[[-30  -6  68 -18  12]
 [ -7 -40  -5 -31  18]]
|
[-30 -40]

[[-81  34]
 [ 23  34]
 [ 35  13]
 [-73 -45]
 [ 20  67]]
|
[-81  34]

[[ 40  39 -17]
 [  1 -38  48]
 [-54  11 -55]
 [ 29  66 -79]
 [ 68 -12  40]]
|
[ 40 -38 -55]

[[ 38 -18  -1  40  66]
 [-30  46  42 -54 -26]
 [ 30 -34  44  35  65]
 [ 18   0   5 -24   2]
 [ 40  16  39 -25  59]]
|
[ 38  46  44 -24  59]

[[ 14   4   6  -9  23]
 [ 22 -15 -51 -30  -7]
 [ 10 -25 -72 -26 -38]
 [ 23 -14 -48 -30  -4]]
|
[ 14 -15 -72 -30]

[[  5   4  19  -7]
 [-20  -3   0  11]
 [ 21   6  -9   9]
 [-84  -4 -20 -18]
 [ 21  16  -9   6]]
|
[  5  -3  -9 -18]

[[ 58 -17]
 [-30   9]
 [-18   8]
 [-76  32]]
|
[58  9]

[[ 50 -54 -42  19  44]
 [-54   0  70  12  -6]
 [-39 -32 -57  48  44]
 [-84 -16 -14  41  24]
 [ 65 -43  14  34  34]]
|
[ 50   0 -57  41  34]

[[-11 -41  63  -6  70]
 [ 22  -1 -27 -58  24]
 [ 53  29 -51 -31  41]]
|
[-11  -1 -51]
---
[[  4  35 -50  27  16   4]
 [ 34  68 -65  43  46  31]]
|
[[  4  31]
 [ 16  46]
 [ 27  43]
 [-50 -65]
 [ 35  68]
 [  4  34]]

[[ -9 -10  -6   9  -2   7  22  -7   3   8  12 -50   7   9]
 [-13  14 -23   2 -29 -11  62  -9   4  32 -14 -32  15 -20]
 [  2  -2  -5  10  15   7  23  -7   7  16  21 -51  -5   8]
 [-13 -16 -15  16 -16   6  13   1  14 -24  -2 -49  16 -12]]
|
[[  9 -20   8 -12]
 [  7  15  -5  16]
 [-50 -32 -51 -49]
 [ 12 -14  21  -2]
 [  8  32  16 -24]
 [  3   4   7  14]
 [ -7  -9  -7   1]
 [ 22  62  23  13]
 [  7 -11   7   6]
 [ -2 -29  15 -16]
 [  9   2  10  16]
 [ -6 -23  -5 -15]
 [-10  14  -2 -16]
 [ -9 -13   2 -13]]

[[-34 -16   7 -21 -37 -30]
 [ 33  62 -56  37  42  30]
 [-63 -45  57 -82 -80 -58]
 [ 41  48 -23  22  43  37]
 [ 41  44 -17  19  42  37]
 [-17 -30  68 -75 -36 -18]
 [  2  34 -52  28  14   3]
 [-64  -9 -28  -8 -59 -56]
 [-76   6 -62   7 -62 -65]
 [-69 -35  22 -49 -76 -61]]
|
[[-30  30 -58  37  37 -18   3 -56 -65 -61]
 [-37  42 -80  43  42 -36  14 -59 -62 -76]
 [-21  37 -82  22  19 -75  28  -8   7 -49]
 [  7 -56  57 -23 -17  68 -52 -28 -62  22]
 [-16  62 -45  48  44 -30  34  -9   6 -35]
 [-34  33 -63  41  41 -17   2 -64 -76 -69]]

[[ 18   3  28 -23   9]
 [-21 -27  52 -60 -35]
 [-54 -27  15 -36 -59]]
|
[[  9 -35 -59]
 [-23 -60 -36]
 [ 28  52  15]
 [  3 -27 -27]
 [ 18 -21 -54]]

[[ 13 -12  16 -14 -15]
 [ 37 -30  49 -63 -44]]
|
[[-15 -44]
 [-14 -63]
 [ 16  49]
 [-12 -30]
 [ 13  37]]

[[ 25  13   6  28 -11]
 [-48  -1  11 -55  38]
 [ 33  34  25  35  -1]
 [ 26  71  63  24  33]
 [  5  59  58   1  42]
 [ 38  22  12  42 -14]]
|
[[-11  38  -1  33  42 -14]
 [ 28 -55  35  24   1  42]
 [  6  11  25  63  58  12]
 [ 13  -1  34  71  59  22]
 [ 25 -48  33  26   5  38]]

[[ 47  58 -48   7  19   9 -69 -19  56 -51 -70 -13 -24 -65   1]
 [-50 -59  28   9 -23   9  31 -18 -56  29  31  17  19  33 -22]
 [-10  -7  16  58 -21  68   9 -60  -8  15  11  29  20   3 -74]
 [ -4   2   6  57 -14  67  -3 -54   2   6   0  30  13  -6 -67]]
|
[[  1 -22 -74 -67]
 [-65  33   3  -6]
 [-24  19  20  13]
 [-13  17  29  30]
 [-70  31  11   0]
 [-51  29  15   6]
 [ 56 -56  -8   2]
 [-19 -18 -60 -54]
 [-69  31   9  -3]
 [  9   9  68  67]
 [ 19 -23 -21 -14]
 [  7   9  58  57]
 [-48  28  16   6]
 [ 58 -59  -7   2]
 [ 47 -50 -10  -4]]

[[-61  14  13]
 [ 47  39 -60]
 [-35 -40  -5]]
|
[[ 13 -60  -5]
 [ 14  39 -40]
 [-61  47 -35]]
